Each named move below is a turn or a mirror, shown by a few rows before and after it. Which moves, in which order, take the first row of each later pair to the second? The first pair is answered.
move Levok:
[ 19.6 -30.3   5.5 -13.2  -9.2 -51.2  -5.4  -0.5 -15.7 -10.5  -1.8  44.5
 -27.1  -0.8 -26.0  17.4  13.9   6.4  27.0  21.6  30.8  17.9  -4.5   6.5
  22.9   6.5] => [  9.6 -37.3   3.7  -9.1 -15.0 -53.1 -11.3  -2.0 -13.2  -9.4   2.0  46.0
 -29.1   1.7 -24.1  13.6  16.1   7.2  23.8  26.2  22.5  25.4  -6.7   4.4
  20.3   7.6]
[ 10.2  10.7  -4.7 -18.7  28.5 -10.9  -4.0  35.3  -9.4   4.6   4.1  32.8
 -48.6   6.0 -20.6   6.2  35.7  11.5  -7.2  20.2  53.3  -3.8  -2.9  -1.4
 -10.0   6.1] => [  1.7  -9.4 -14.9  -6.7  18.8 -14.3 -10.7  30.4 -23.4  11.8   0.4  38.8
 -59.4  19.2 -13.5   7.9  34.3   7.7 -22.6  21.6  34.6   1.3 -12.1  -7.0
 -14.6   2.5]
[  2.6  -9.3   1.4  -9.8  -5.7 -15.4  -3.7 -12.8   0.7  -9.0  -6.0  15.4
   2.3 -10.8 -11.0  -1.3   2.6   1.3   6.6   6.9  16.5   7.0  -0.7   8.8
   7.0   5.2] => [  3.0 -20.0  -9.5  -5.9 -13.0 -19.4  -5.2 -13.8  -2.7  -5.6  -7.0  15.8
  -1.4  -3.4  -4.6  -0.4   1.1   7.2  -0.2  12.2   5.7   6.2  -2.0  -0.7
   4.4   1.4]
[  1.4  21.6   2.2 -15.6 -13.6  21.2 -16.3   7.3 -17.4 -10.6 -18.5   5.8
  18.8 -10.7 -19.6  -8.4  -0.3 -11.9  14.2   4.6  -9.8 -13.2  10.9   8.8
   4.0 -15.0] => [ -8.1   0.8  -3.4   6.7 -20.7  21.4 -22.5   5.8 -24.7  -6.0 -21.2  12.1
  15.9   8.9 -15.2  -6.6  -8.9  -5.9   0.8  -0.1 -26.9 -11.0   8.7   2.8
  -2.8 -15.5]
move Zofo:
[  4.1 -11.0   7.6   9.9 -25.2  21.2 -11.8 -32.6  -8.3  -4.0  -2.1 -16.1
  26.4  -0.5  11.6  11.8 -26.6  -1.7   8.3 -11.9 -36.1 -14.0  11.7   3.4
  -9.1  -3.4] => [ -1.3 -39.6 -12.2  26.5 -15.7  -5.4 -14.1 -28.7   2.3  -8.6  10.9   4.1
 -11.2  27.2  10.6  -7.6  -3.9  18.6   9.4  -2.5 -14.0  24.4 -19.1   1.1
  12.9   0.7]
[ -6.6  33.6  -0.2   5.3  30.2  11.9  30.1  32.5  28.3   2.8 -13.5 -43.0
  -4.9  -7.7  18.1  14.6   2.4 -11.8 -18.1  28.7  -1.2 -12.8 -15.6  15.9
  19.3 -18.7] => [ -7.3  25.5   0.9   4.9  29.8  -1.3  28.1  33.9  32.7   1.3  -7.2 -28.4
 -19.6  -1.3  15.2  12.6  12.7  -5.8 -22.8  37.1   9.9   8.1 -30.8  14.5
  30.0 -16.3]
[ -5.3  -6.8  -9.5  14.8  -6.5  23.0  -4.5 -18.6  -5.5  -5.0  18.1  -7.9
  15.3  16.5   0.9  -2.2 -16.2  15.6  -1.6   2.8 -23.6  -8.2  -0.9  29.9
   3.9   2.7] => [  3.5 -16.9 -14.6   3.1  -2.1  -8.7 -17.9 -15.0  -1.1 -10.2  14.7  28.0
  -4.2  14.8 -20.4  -7.8  -1.9  17.4   2.6  14.9   7.3  11.0 -10.4  21.2
  16.4   5.5]
move nir:
[ -7.7 -12.1 -13.6  -4.3  -0.8  -0.3   5.5  11.3  -3.6  12.6  19.5 -14.3
   2.0  13.6   5.1  -1.5  16.4   7.7  -2.1  27.3  -3.5  -5.5 -15.3   4.9
   9.0  17.5] => [-10.5  -6.3 -11.0  -5.6   3.7   9.6   2.1  19.1  -3.4  17.5  15.4 -15.1
   0.5  10.5   4.3  -5.7  16.8   2.2  -6.6  19.4  -3.6 -10.6 -16.9   1.8
  10.1  12.5]
[-10.4 -22.3 -11.3  12.0  -9.5   1.0 -33.1  -2.7  -5.8   3.4  11.0  19.5
 -12.7   8.3  -4.7   1.9   3.9   8.6  -3.0   1.7  -1.4  10.0  -7.5 -11.2
  12.5   0.9] => [-11.8 -16.5 -14.1  12.6  -9.3   8.3 -34.4   1.8  -4.2  -0.8  10.7  14.1
 -13.4  12.0  -6.5   0.6  -0.2   9.4   0.2  -0.7   4.0   8.2  -8.2  -9.4
  11.7  -1.8]
[ -9.6   9.8   2.2  13.1  -1.7 -12.4 -13.6  -6.2 -15.5   5.4 -39.8   9.7
  -3.8  17.7  -2.8  -2.1  12.5   6.2  -5.3  41.1   6.6 -17.6  -2.5 -23.3
   7.0   6.7] => [ -4.6   6.3   0.7  11.2  -2.0 -15.7 -11.8 -21.5 -10.8  -3.7 -39.3  10.8
  -3.8  17.0  -5.7  -2.4  18.0  11.7  -3.6  37.7  10.3  -6.0 -12.1 -19.4
   7.9  13.3]

(2 to 3 moves a pair)
[ -3.4 -22.6   5.5  -1.7 -17.2  -4.2 -47.8  18.5 -15.7 -10.5 -14.4  22.9
  -7.8  -2.0 -23.8  -1.1   1.0 -13.6  -1.1  11.1  17.2   2.7  23.5 -22.4
  19.1 -26.6] => [ -0.7  15.3  16.4  -8.5 -13.2  27.0 -31.2  16.9 -13.7 -13.8 -15.6 -21.2
  31.3 -17.2  -9.8   4.9 -10.5 -28.8  13.1  -7.9  -2.8 -20.9  41.5  -1.7
   5.2 -24.1] => Zofo, Levok
[ -4.4 -11.1   4.3  15.0 -15.0  12.2 -19.0  21.8 -24.2  27.3 -33.1  -1.7
 -11.5   8.3   8.9  12.3 -13.9 -13.6 -40.8  -7.0 -35.2 -42.0  22.3 -42.4
 -33.2 -16.7] => [ 11.6  70.8  14.0 -27.8  32.9  10.3  19.0  38.1  11.6  -9.5   0.8 -14.3
   4.4 -34.1 -16.3  -0.3   8.1 -20.8  17.4  -5.0  34.7  -5.3  12.2   3.3
  -3.1  -0.7] => Zofo, Levok
[  6.8  -5.5   0.0 -15.4   4.2  -4.6 -11.0  22.4  -5.5   4.1 -13.6  16.3
 -14.6  -8.3  -8.5  12.3  12.7 -13.1 -16.5  -5.4  10.4 -13.5  16.9 -26.9
  -7.0  -7.2] => [ -0.8  25.7  -4.1 -11.6  26.6   6.0  14.0  28.7  11.9  -4.8  14.4  -3.2
  -5.0 -11.7  -0.4   2.4  13.9  -9.1  15.8  -8.8  20.6   4.2  -4.3  -1.3
   7.6  -0.5] => Zofo, Zofo, Levok
[ -2.3  31.1   9.3 -25.4   4.5   1.3  11.5   1.4  23.6 -19.6  18.4  10.7
  16.4 -21.4 -10.1   6.6  16.1  -1.2  38.9 -15.1   9.9  13.7  -0.1  25.3
   0.4  24.6] => [ -0.7  -8.2  12.5  -7.7 -31.8   7.4 -12.3 -14.0  -5.5   4.5 -19.8  17.0
  26.8 -10.4  -4.7  18.9   0.1  -9.8  -3.1 -11.4 -33.7 -25.9  22.1  -6.0
 -26.6   9.8] => Levok, Zofo, Zofo
[ 22.6  -4.7  12.8  21.5  23.1  26.0  -2.3  -6.0   7.1   0.8   2.9 -15.7
  -3.2   0.8   4.7  16.8   0.8 -28.3   0.4 -19.1  -9.9  11.7  -9.8   5.7
  -8.0  14.2] => [ 20.8 -25.4  16.9  22.5  17.3  10.1 -16.9  -6.3   2.8   4.2  -3.1   4.4
 -15.4   7.0  -1.9  17.3   3.2 -24.1 -10.7  -8.9  -6.6  12.2  -4.6 -10.2
 -11.9  10.7] => Zofo, Zofo, Levok
[  5.7  32.2   5.4 -13.7   4.5  15.2  28.0   3.4 -15.0   0.0 -19.0 -17.1
  31.1 -27.1 -12.7  34.7  -2.6 -19.5   7.8 -18.1  -2.9 -17.7  16.0  16.3
 -27.9  -5.0] => [ 12.3  25.1   7.5 -26.5  13.7  -3.1  23.6   5.6 -10.3  -0.4 -28.0   2.2
  25.1 -32.8 -25.6  31.9   9.8 -24.6   7.2 -11.7  17.5 -12.6  18.2   9.1
 -22.0  -0.9] => Zofo, Zofo, Zofo
[-13.9  48.8  34.1 -26.3  36.0   5.9  -7.5  45.6  -1.7  -1.2 -11.0  -9.2
 -31.3  -7.4   6.6 -13.8  -3.0   0.8  -8.8   3.6  22.0  -1.0   9.4  -8.5
   7.2  -9.7] => [-21.7   8.0  20.5  -5.5  27.5  -7.8 -22.5  41.6  -4.9   4.6 -13.5   8.7
 -50.8  22.4  15.9 -13.0  -4.1   9.2 -26.6   4.5  18.0  10.7  -6.3 -24.7
  12.9 -12.1] => Zofo, Levok, Zofo
[ 29.5  15.3  15.6  -1.8 -18.7 -19.5  -9.2   1.3  11.2   9.3 -16.8   9.6
 -14.9 -27.7   3.2  -9.4   8.0 -22.1 -12.4   8.2  -1.7 -29.7  33.2 -10.9
 -19.2  10.7] => [ 24.3  42.7  15.1  -0.4  -6.5   2.5  10.3  -0.7  23.7   1.8   3.1 -15.5
  -5.4 -26.5  13.7 -11.2   1.3 -21.1   8.2   0.1  -7.9 -18.5  30.8   7.9
 -17.5  18.1] => Levok, Zofo, Levok
[  3.0  28.4   8.5   0.5  10.8  -4.5 -19.9  23.5  11.3 -11.4   0.5  -0.6
  -2.9 -13.5  -9.2 -13.8   0.1   2.0  24.4   2.9  34.6  21.8  -3.5   6.3
  20.8 -14.3] => [ -4.0   9.0   7.3  16.4 -19.0  18.8 -28.0  15.3 -10.4   6.5 -16.3 -18.6
  20.3  -3.5   8.7  -3.3 -20.1  -5.3   0.8  -8.7 -18.7 -17.8  12.2  -7.0
  -5.1 -22.3] => Levok, Zofo, Zofo
[ -6.6 -17.6  -3.7 -12.6   4.4 -25.7 -11.7   0.8  -1.2 -22.5   5.4  26.4
  -6.1 -13.5 -21.2  -6.0  10.2   5.1  15.1  17.5  23.0  14.0   5.3   3.8
   9.9   4.2] => [ -2.1  -5.8   2.1 -16.5 -12.0  -2.5   6.5 -22.5  -4.0 -20.2  -1.6  -1.3
  32.4 -27.2 -13.0   6.9  -7.1   0.6  19.7  -0.1  -5.6  -4.4  17.8  17.0
 -11.7   4.0] => Zofo, nir
